In the rows, 128 means zero.
Each path is a new rotation, seen through one point. The rows after it are directions, each followed by how far the rotation turns it, in degrees per step (0 if it stays put).
Each turn is a multiple of 5 degrees from 10 to 175, or 0.
Each row of a path follows its step; steps can be skipped.
Rotation 1:
step 2: [121 125 131 119 119 136 129 124 129 133 131 128 127 129 123 134 132 137
 129 136 128 129 127 135 128 124 124 126 124 128 124 127 132 122 121 124
 135 118 126 132 133 126 128 126 131 124 134 134 133 114 126 117 119 131
 131 127 119 124]
step 3: [127 127 121 127 122 130 134 124 120 132 126 136 122 126 125 125 129 129
 133 136 122 117 121 125 128 129 128 128 124 121 119 131 126 122 129 122
 126 123 119 129 134 119 127 128 133 126 131 122 128 124 123 125 135 126
 140 128 117 122]
step 5: [121 130 127 132 116 129 128 131 121 128 121 135 134 130 134 128 126 138
 123 133 130 131 126 128 130 128 124 127 121 129 129 134 127 129 133 126
 127 115 124 132 132 119 128 129 126 113 129 126 128 117 122 132 124 132
 139 134 127 126]
step 6: [120 122 127 130 125 130 122 123 116 137 127 132 122 131 115 124 124 126
 132 137 124 132 124 123 119 131 124 134 121 126 128 137 128 130 137 124
 126 129 123 133 125 128 125 129 129 123 134 125 122 118 120 130 128 135
 131 123 133 127]
step 7: [118 129 127 130 124 129 124 132 127 127 136 133 120 129 131 130 128 132
 133 137 142 129 127 125 133 133 126 123 120 127 122 127 124 133 139 130
 133 121 122 124 123 128 136 125 133 125 131 122 122 126 127 134 124 137
 138 123 135 124]
step 9: [122 132 126 127 127 128 128 127 122 127 135 129 122 129 127 121 124 123
 127 119 130 127 125 125 132 138 123 130 122 124 118 137 129 124 132 121
 126 119 127 123 127 130 131 118 134 123 141 127 115 124 120 122 124 129
 131 124 128 131]
step 10: [123 132 128 123 128 135 137 117 129 130 134 133 126 135 121 131 125 132
 125 126 141 127 130 127 125 136 130 125 130 125 125 127 127 131 131 141
 129 123 117 130 131 132 135 121 131 126 136 132 120 124 118 126 129 126
 130 128 132 120]
step 12: [130 131 129 125 125 127 127 119 124 134 131 130 125 128 127 127 126 134
 128 132 130 121 125 125 118 132 122 132 127 119 118 128 129 118 126 125
 131 124 119 125 125 128 123 128 142 126 129 132 122 117 122 116 124 122
 127 130 127 118]
step 16: [126 127 131 121 116 127 122 126 130 134 134 136 116 135 123 124 126 132
 128 136 129 139 132 130 122 136 132 127 124 125 122 134 120 132 136 132
 134 131 125 132 130 133 129 129 136 127 123 126 128 129 125 131 125 131
 138 119 129 127]
step 19: [125 134 125 121 120 128 134 124 128 121 131 146 122 132 127 125 132 132
 132 132 134 134 126 130 134 135 123 127 125 125 119 127 122 130 133 131
 123 125 127 127 126 130 136 122 125 128 134 127 123 131 119 117 131 134
 129 123 131 130]
step 22: [135 134 131 130 126 129 138 118 131 134 130 135 123 132 127 139 129 128
 133 136 136 129 129 130 121 128 121 127 120 127 121 130 125 122 123 132
 124 128 120 135 123 127 132 124 136 119 127 122 118 126 126 125 129 128
 134 123 130 121]
[126 127 127 127 131 128 126 128 128 127 130 130 129 129 128 127 127 130
 127 130 125 128 129 127 127 129 128 130 126 130 129 126 128 129 130 128
 128 128 129 126 127 127 125 127 126 126 126 129 128 129 128 130 128 128
 130 125 128 128]	35
[128 126 127 127 130 129 129 126 128 128 128 127 128 131 128 126 129 128
 128 128 129 128 129 129 123 127 127 128 126 129 129 129 126 126 129 129
 131 128 129 131 127 132 127 127 129 128 127 130 130 128 127 128 129 127
 128 129 129 126]	175
[130 129 126 129 127 126 129 127 125 126 127 127 127 127 130 127 129 128
 128 128 129 127 126 129 131 128 128 128 127 128 126 127 127 127 129 128
 127 127 130 129 127 128 128 125 130 127 129 129 129 131 130 132 126 127
 131 130 127 129]	175
[126 128 131 127 127 126 129 127 127 129 129 129 132 127 128 126 129 127
 128 127 127 127 129 129 129 129 128 130 127 130 128 130 129 127 126 125
 126 127 127 129 126 127 127 127 129 128 127 128 131 125 129 127 126 127
 128 129 129 128]	115
Rotation 2:
step 1: [129 124 119 133 139 127 118 145 125 130 131 127 135 119 135 121 125 121
 129 120 128 135 124 127 125 124 125 121 116 127 122 124 131 124 136 131
 127 127 126 138 126 130 131 132 130 132 125 126 125 134 132 126 135 128
 120 130 124 128]
step 2: [123 131 135 124 130 126 125 127 129 124 135 129 126 129 125 123 133 132
 126 133 141 121 127 129 124 133 122 127 117 123 123 123 120 134 123 117
 120 137 132 122 120 128 136 124 129 131 126 124 127 137 129 135 132 139
 136 126 128 132]
step 5: [130 127 125 136 113 133 127 136 138 134 121 125 127 126 137 129 131 127
 126 130 129 121 138 133 133 129 131 122 115 129 124 131 124 126 123 116
 124 128 133 136 133 124 126 127 125 121 127 131 133 129 129 121 127 129
 117 133 123 125]
step 11: [119 127 131 126 123 131 126 115 136 129 124 120 122 132 130 127 123 133
 144 131 127 134 132 123 136 124 126 127 128 129 121 137 122 129 129 122
 133 125 134 141 131 126 121 126 134 126 122 131 127 124 118 129 135 131
 129 121 128 127]
step 13: [137 139 132 134 121 127 124 138 130 127 127 133 120 127 128 133 124 129
 119 123 137 127 124 132 130 136 132 141 120 140 126 128 123 131 132 125
 129 130 135 139 131 131 131 123 133 127 129 127 122 129 130 130 128 125
 127 116 130 125]
step 17: [125 126 121 129 131 136 125 133 126 120 132 125 132 126 127 127 128 132
 133 124 123 134 128 129 139 128 137 128 127 142 117 133 127 136 130 134
 119 133 133 126 131 127 130 132 119 125 127 134 128 129 129 135 136 136
 129 118 122 118]
step 19: [132 135 127 139 125 128 121 122 136 124 124 130 124 142 135 127 124 119
 138 133 130 121 122 134 126 129 130 118 128 131 121 127 124 127 129 120
 129 141 125 135 128 130 131 126 128 126 132 126 127 133 128 136 131 132
 120 126 137 132]
step 20: [123 124 133 122 129 125 128 138 132 130 141 128 134 119 132 134 132 123
 126 129 125 134 115 128 125 124 124 127 132 120 125 120 130 132 129 126
 128 119 139 136 133 125 131 132 133 127 128 128 127 133 134 131 139 133
 116 134 132 127]
step 23: [127 121 120 128 125 141 119 126 132 125 124 129 138 125 122 131 118 127
 133 133 127 129 126 131 130 128 132 122 128 132 129 125 139 124 126 128
 124 130 127 130 136 119 135 131 128 128 111 126 131 126 127 135 121 133
 133 132 137 132]
step 24: [124 128 123 124 125 130 132 136 129 136 131 124 121 127 125 129 125 133
 126 127 129 124 135 130 133 119 121 122 115 133 120 129 122 115 138 122
 122 120 134 138 128 126 134 129 127 129 132 126 119 131 132 125 128 127
 123 134 126 134]
step 26: [127 127 125 125 133 129 135 125 121 129 125 139 123 125 140 133 121 127
 134 121 142 130 128 132 126 129 131 129 133 131 131 125 131 126 123 136
 129 114 136 129 140 137 130 123 129 130 129 130 126 138 122 133 131 125
 122 131 132 130]
[127 129 126 127 128 127 128 128 130 129 128 126 128 127 126 126 130 129
 129 131 130 126 127 128 130 131 129 131 127 124 128 126 128 129 128 129
 128 127 129 128 128 126 125 130 129 128 125 128 128 127 128 129 128 126
 127 128 130 127]	160
[127 131 126 130 128 128 129 132 127 128 129 127 129 129 128 131 129 126
 129 127 130 128 129 127 130 126 126 131 129 128 128 130 128 125 130 130
 130 130 129 128 128 128 126 131 126 129 129 126 128 129 129 129 130 129
 127 128 126 129]	155
[130 129 128 129 128 129 130 127 129 126 127 127 131 128 126 129 128 130
 126 128 127 126 126 129 128 130 127 128 130 128 128 129 127 129 128 128
 126 130 127 128 126 129 129 128 127 127 126 127 130 126 127 130 129 130
 129 126 128 132]	175
[130 128 126 129 128 127 124 129 127 127 124 127 129 128 128 130 127 126
 127 129 127 128 129 128 126 130 130 127 127 128 130 129 129 126 128 126
 127 127 130 129 126 128 128 130 125 128 128 127 127 127 126 128 127 127
 127 128 129 127]	80
[128 128 128 130 130 129 130 130 130 125 129 127 128 128 129 126 127 128
 127 129 127 128 132 127 128 129 126 126 126 126 128 128 128 128 127 126
 128 128 129 126 128 127 126 126 128 129 130 127 128 129 126 124 129 128
 130 127 128 129]	110
Rotation 3:
step 1: [135 129 134 131 128 126 143 117 126 134 125 128 125 128 127 128 122 133
 129 129 121 130 128 137 126 121 130 129 137 125 125 140 126 120 135 126
 128 128 126 129 122 124 125 120 122 124 124 136 123 133 132 120 125 128
 125 136 137 124]
step 4: [122 120 134 125 130 122 133 133 134 128 124 127 125 126 131 126 127 136
 130 134 134 136 120 135 112 129 134 131 134 127 122 125 121 133 138 131
 133 126 124 127 126 118 123 123 129 124 128 139 130 130 129 120 130 132
 123 129 130 129]
step 5: [124 132 123 130 135 121 129 130 119 131 123 125 126 129 132 118 136 130
 131 124 121 125 130 124 128 119 130 124 131 130 127 116 132 123 138 127
 125 128 124 123 124 138 133 133 120 121 125 130 130 123 133 125 128 129
 115 136 124 128]
step 12: [134 126 129 124 126 119 140 113 125 126 121 134 129 136 134 124 140 128
 128 136 133 129 122 132 123 125 127 129 125 133 127 124 132 123 140 118
 126 127 133 129 124 121 130 129 131 128 126 134 128 135 125 128 126 131
 125 130 123 130]
step 13: [132 130 127 129 139 122 124 131 130 126 125 122 129 121 125 126 138 141
 130 131 124 124 129 128 133 125 135 128 125 137 124 129 130 122 124 126
 126 122 134 129 130 131 132 128 123 130 133 142 120 116 128 128 124 126
 118 120 131 133]
step 14: [122 122 132 117 131 128 130 128 126 127 117 132 129 124 126 124 123 136
 133 129 127 129 122 128 125 130 127 132 127 122 125 131 120 128 131 132
 123 128 124 122 132 126 137 120 121 128 131 127 128 125 130 116 130 125
 135 138 140 143]
step 16: [131 142 125 128 133 129 125 127 129 131 125 132 123 128 126 129 141 141
 126 130 128 121 119 134 135 121 125 124 131 129 136 126 128 132 125 128
 127 121 132 135 123 129 122 128 119 117 127 130 134 122 122 125 131 128
 119 133 130 128]
step 19: [136 136 130 126 133 135 127 120 123 137 122 137 137 124 133 121 128 133
 126 127 124 118 127 128 122 117 139 128 134 117 125 126 131 132 135 127
 128 130 135 127 127 130 130 123 122 125 129 131 128 124 126 116 128 126
 123 134 127 128]
step 24: [131 134 134 125 135 114 120 131 125 126 125 133 125 123 128 127 125 135
 129 125 132 124 126 131 130 129 128 129 132 133 131 129 133 127 127 129
 122 136 126 133 135 126 135 128 116 124 132 137 120 129 127 118 138 121
 126 138 124 135]
step 25: [126 125 127 121 129 128 130 124 123 132 121 130 130 120 128 130 135 122
 133 123 131 136 125 127 138 126 129 131 125 129 128 127 120 129 136 119
 131 134 140 122 126 122 131 130 125 126 144 119 131 129 129 126 122 132
 125 135 131 140]
step 26: [126 125 135 120 134 134 139 119 136 136 125 123 135 131 130 133 137 137
 132 136 132 125 126 138 127 124 122 122 133 129 129 134 126 128 129 123
 127 128 130 130 120 120 123 127 123 127 128 136 129 121 134 126 133 131
 121 123 125 124]
[129 127 128 129 133 127 127 128 128 126 128 129 127 128 126 130 127 129
 126 127 128 127 129 127 128 129 127 127 126 129 129 127 129 125 128 133
 127 127 128 128 130 127 128 126 127 129 132 126 128 129 128 129 127 128
 128 127 127 130]	100
[127 127 128 130 127 127 127 127 129 128 125 128 129 129 128 130 129 127
 125 126 129 127 128 125 127 127 127 128 128 127 128 129 127 128 128 127
 128 128 128 126 128 128 129 128 127 128 127 124 128 123 125 126 126 126
 128 128 129 129]	130
[128 130 129 126 128 129 125 128 129 130 126 131 125 125 129 127 128 129
 128 126 129 128 127 127 127 127 127 127 128 125 129 130 129 127 128 128
 127 128 129 128 127 132 130 128 128 130 129 128 128 128 126 130 131 127
 127 128 131 127]	135
[128 130 128 126 127 128 128 131 128 128 126 130 127 127 126 127 126 129
 128 128 127 130 128 127 130 130 126 127 129 130 127 127 127 131 129 128
 130 131 127 127 130 126 128 129 129 131 129 127 126 126 128 129 128 127
 130 127 129 131]	100
[128 129 129 128 129 130 129 127 128 125 126 128 130 129 127 129 127 128
 127 128 128 128 129 130 127 129 128 129 128 128 128 128 130 132 130 129
 127 128 127 132 128 129 128 127 130 128 129 129 128 126 126 126 132 130
 128 129 129 128]	145
[129 128 128 127 129 127 127 129 130 127 128 127 131 128 131 130 128 129
 127 130 125 127 127 129 129 127 128 125 127 128 128 128 126 131 128 130
 130 127 131 129 126 129 130 127 128 129 127 128 128 130 127 128 128 125
 128 125 128 128]	110
[124 127 131 126 127 128 127 128 126 128 129 126 130 127 129 129 127 128
 129 126 129 129 127 129 129 132 129 129 127 127 126 128 127 129 126 129
 127 128 128 126 128 127 129 127 128 127 131 127 126 129 125 129 126 129
 128 129 129 126]	100
[129 128 126 128 128 127 127 128 127 129 128 129 129 128 127 127 125 130
 127 126 125 128 131 127 130 128 126 128 129 127 125 130 129 129 128 128
 128 128 127 127 128 130 129 125 125 128 128 128 128 131 128 125 128 128
 129 129 126 127]	80
Rotation 4:
step 0: [127 123 140 127 121 125 127 129 135 131 136 133 127 127 122 130 129 126
 128 129 136 129 134 124 130 133 130 128 113 123 129 122 131 135 122 127
 115 126 131 124 127 134 126 128 130 123 128 119 132 122 122 118 127 131
 129 112 126 133]
step 1: [114 129 137 131 134 132 134 128 132 134 121 128 132 123 122 135 124 132
 131 129 136 137 132 130 123 133 132 130 128 118 128 129 127 140 130 126
 131 128 125 132 131 124 126 117 122 132 129 134 126 130 128 116 128 123
 130 120 118 118]
step 5: [125 124 130 133 142 131 116 123 127 126 126 135 133 128 128 134 134 133
 136 137 133 128 131 136 122 130 135 134 136 127 125 120 126 121 131 121
 132 126 135 120 123 128 128 125 128 127 127 138 126 133 125 118 132 131
 127 117 123 126]
step 9: [132 124 123 134 134 138 127 121 119 138 122 128 128 127 134 138 135 130
 120 132 133 132 129 131 132 138 131 132 129 132 124 129 128 124 140 124
 123 125 134 129 126 134 134 130 127 137 130 134 139 130 126 129 124 138
 119 124 129 127]
step 10: [126 125 131 138 125 128 124 116 120 116 125 116 130 128 137 126 123 127
 117 124 128 135 119 135 122 126 122 133 128 125 128 129 129 121 136 125
 128 130 129 128 134 129 125 132 124 131 132 118 133 124 123 122 138 132
 124 130 130 125]
step 12: [136 128 132 127 134 118 127 134 128 129 137 131 133 130 121 130 128 128
 132 125 130 122 122 137 121 131 132 129 132 126 139 132 121 131 126 128
 134 127 141 123 121 127 129 135 136 139 139 131 121 128 126 131 118 128
 130 129 123 134]
step 17: [128 123 135 128 135 134 127 134 128 124 122 123 124 119 122 123 131 119
 119 118 123 129 130 130 136 125 128 139 120 130 122 126 133 129 131 118
 130 127 131 129 136 125 131 133 127 133 135 132 113 123 124 123 128 134
 134 130 130 122]
step 21: [128 122 142 127 129 135 123 131 125 123 127 128 124 127 121 135 130 130
 128 130 121 125 129 130 132 123 127 140 121 133 132 130 133 126 128 125
 136 123 115 133 123 122 138 132 134 131 122 138 133 134 128 126 130 129
 141 131 133 125]
step 22: [127 111 134 127 121 126 124 134 122 126 127 120 128 121 135 138 130 121
 131 135 125 119 132 123 124 132 136 131 125 132 128 133 131 128 132 132
 115 132 122 129 132 125 127 123 137 126 129 128 126 134 128 136 132 131
 127 116 132 128]
step 24: [129 136 122 134 138 122 132 128 133 130 122 124 130 135 134 127 125 128
 129 132 137 125 134 132 125 122 131 138 130 124 126 128 140 126 141 129
 133 132 125 124 134 130 131 128 125 139 123 125 114 131 131 120 130 126
 129 137 123 121]
step 25: [135 117 126 126 130 126 132 126 128 126 130 137 128 141 129 129 127 127
 126 122 128 130 127 132 130 118 133 140 126 126 122 131 139 122 127 128
 139 119 132 130 124 128 130 129 135 136 119 125 132 135 130 130 130 126
 130 130 138 140]
[131 130 128 129 128 127 128 128 130 130 129 128 126 130 129 127 132 128
 128 128 129 127 127 128 129 127 128 130 126 129 129 129 130 128 127 130
 130 126 129 129 128 128 128 128 127 127 130 127 128 130 125 129 127 127
 133 128 127 127]	85
[131 128 128 129 129 129 130 126 130 126 128 127 126 127 128 127 128 128
 127 129 124 127 129 132 130 129 128 129 127 127 129 127 128 127 130 128
 128 127 127 127 129 130 130 131 129 126 127 126 129 127 131 127 127 128
 128 129 127 125]	100
[130 128 128 126 130 128 129 127 127 129 129 131 127 128 130 129 128 129
 128 130 127 127 127 129 128 128 128 128 128 127 129 129 127 127 128 128
 128 129 128 129 128 129 126 126 132 130 130 127 129 126 127 132 127 130
 127 124 130 128]	110
[129 129 125 129 129 128 130 128 129 130 130 129 129 131 128 130 130 127
 126 129 126 129 128 126 127 127 127 130 128 130 129 128 128 131 128 126
 127 129 126 126 127 127 126 132 127 128 128 128 127 128 128 129 130 127
 125 128 128 127]	70
